Each named turn below is shown by a few rows before and after it. Which turns, in which order, take the first row of each later pair to the second? The first pair is answered.
Q (before -> after):
+0.65, +1.32, -1.09, -0.63, +1.92, +2.16, -0.17, -1.06  ->  +0.23, +1.29, -1.14, +0.00, +1.70, +2.26, +0.07, -1.03
+0.17, -0.57, -2.63, -1.64, -1.45, -2.24, +2.44, +1.24  ->  +0.56, -0.90, -2.32, -2.23, -1.39, -2.23, +1.97, +1.26
-3.26, -0.37, -1.06, +1.03, +0.17, +0.11, -2.48, +1.43  ->  -0.62, -0.82, +0.06, -1.63, +0.46, -0.63, -4.11, +0.58
-0.29, -0.84, -2.23, -2.90, +0.89, +1.64, -1.95, -0.19  ->  +2.18, -0.44, -0.37, -3.32, +1.10, +2.01, -0.39, -1.22
X (before -> after):
+1.26, -1.06, +1.61, -0.37, +0.11, +0.57, -1.10, -0.87  ->  +1.34, -1.36, +1.33, -0.03, -0.60, -1.08, +0.36, -0.56
+0.25, +0.19, +1.32, -0.25, +1.52, -0.10, +0.18, -0.40  ->  +0.34, -0.13, +1.30, +0.09, +1.05, -0.83, +0.80, -0.25
+0.36, -0.70, -5.09, +0.35, +2.11, +1.91, +0.12, -1.05  ->  +2.10, -0.58, -2.89, -0.40, +2.79, +2.80, -1.56, -2.11
B (before -> after):
-1.45, +0.94, +2.02, +0.55, -0.74, +1.63, -0.33, +0.69  ->  -1.42, +0.69, +1.04, -0.50, -0.12, +2.32, -1.73, +0.89
+1.49, -0.73, -2.46, -2.10, +0.66, -1.64, +2.24, +0.35  ->  +1.72, -0.54, -1.21, -1.26, +0.21, -1.88, +3.29, +0.17
+1.04, +0.17, -1.95, -3.29, +1.34, +0.67, -0.38, -0.07  ->  -0.98, -0.60, -0.69, +0.23, -1.43, -2.12, +2.73, +1.30

Between the rows of a pair lie two turns.
+3.00, +1.22, -0.59, -3.43, +1.03, -0.42, +1.92, +0.44  ->  +1.17, +1.45, -1.85, -1.74, +0.34, -0.53, +3.96, +1.28	X then Q
+3.70, -0.26, +0.53, -1.54, +0.03, +0.80, +1.05, -0.82  ->  -1.08, +0.19, -1.71, +1.72, -0.69, +1.56, +2.51, +0.92	Q then Q
+2.38, +1.58, +1.51, -0.15, +0.61, +1.29, +2.33, -2.58  ->  -1.12, +1.83, -2.52, -0.13, +1.49, +2.96, +0.41, -1.46	Q then B
-0.36, -0.34, -0.91, -1.53, -1.79, -3.33, +0.16, +0.05  ->  +1.99, +0.14, +0.55, -2.77, -0.87, -2.19, +0.34, -1.04	Q then B
+1.50, +1.43, +0.11, -0.01, +1.42, +1.93, +3.70, -2.73  ->  -0.80, +1.73, -0.55, +1.02, +2.16, +3.82, +1.44, -2.22	Q then X
-0.78, +0.81, -3.60, -1.21, +0.42, +1.02, +1.78, +0.51  ->  +0.43, +1.09, -2.17, -2.08, +1.27, +2.78, -0.21, -0.47	X then Q
+1.39, +1.08, +1.70, +1.81, +0.60, +0.46, +1.42, +0.02  ->  -1.18, +0.70, -0.36, +2.46, +0.07, -0.22, +1.12, +1.45	X then Q
+2.65, +0.87, +1.16, -0.69, +1.95, +2.56, +1.67, -1.03  ->  -0.08, +0.62, -0.22, +1.60, +0.27, +1.53, +4.10, +0.55	X then Q
+1.10, -0.36, +0.67, -0.22, +0.02, +1.65, -1.32, +1.05  ->  +1.43, -0.92, +0.72, -0.15, -1.16, -0.21, +0.28, +1.55	X then X
-3.91, -1.44, -1.68, +0.22, -0.73, -2.87, -0.74, +2.97  ->  +1.67, -1.22, +4.45, -0.56, -1.07, -3.70, +0.81, +0.68	Q then B
-2.77, -0.10, -0.16, +2.98, -1.03, -1.01, +3.08, +1.32  ->  -0.10, +1.60, +0.36, +0.97, +2.36, +3.89, +1.84, -1.36	B then Q
-1.90, +0.02, -0.75, +2.56, -0.64, +0.65, +0.63, -0.30  ->  -1.98, +0.10, -2.12, +1.27, +0.19, +1.09, -0.82, -0.27	B then B
-0.46, +0.56, -1.22, +1.09, -0.62, +1.02, +1.63, +0.47  ->  -0.84, +0.45, -1.28, +0.38, +0.20, +1.93, -0.74, +0.26	X then Q
-0.16, -1.68, -2.11, -1.31, +0.04, -1.09, -3.70, +0.50  ->  +3.68, +0.06, +2.08, -0.05, +0.27, +0.12, +1.96, -1.63	Q then Q
+0.92, +1.70, +1.35, +1.03, +0.46, +1.45, +4.90, -0.71  ->  -2.47, +1.85, -0.28, +1.48, +1.56, +3.99, +0.63, -0.03	Q then X
-1.12, +0.40, -2.78, +0.32, +1.04, +0.27, +3.15, +0.50  ->  +0.33, -0.76, -3.32, -2.54, +1.41, -0.77, -0.74, +0.26	Q then Q
+0.73, +0.12, +2.36, +0.82, -0.44, +0.11, +0.38, +0.27  ->  -0.93, +0.06, +0.38, +1.51, -0.69, -0.47, +1.16, +1.19	X then X
+1.23, +0.05, +1.07, -1.02, +0.49, +0.21, -1.45, -0.69  ->  -0.44, +0.93, +1.06, +1.42, +0.27, +1.16, +1.23, -0.46	Q then Q
+0.40, +0.37, -0.23, -1.82, +1.99, +1.31, -3.82, -0.57  ->  +2.31, +0.87, +3.04, -0.03, +1.48, +1.39, -1.32, -1.56	B then B
+1.35, -0.27, -1.21, -0.01, -0.10, -1.78, +3.22, +0.39  ->  +2.66, +0.36, -0.63, -0.96, +1.48, +0.29, +2.41, -0.97	Q then B
+2.17, +0.75, +1.01, -1.30, -0.37, -0.18, -0.38, +0.60  ->  +0.92, +1.37, +0.40, +0.42, -0.77, -0.08, +2.12, +1.25	Q then X
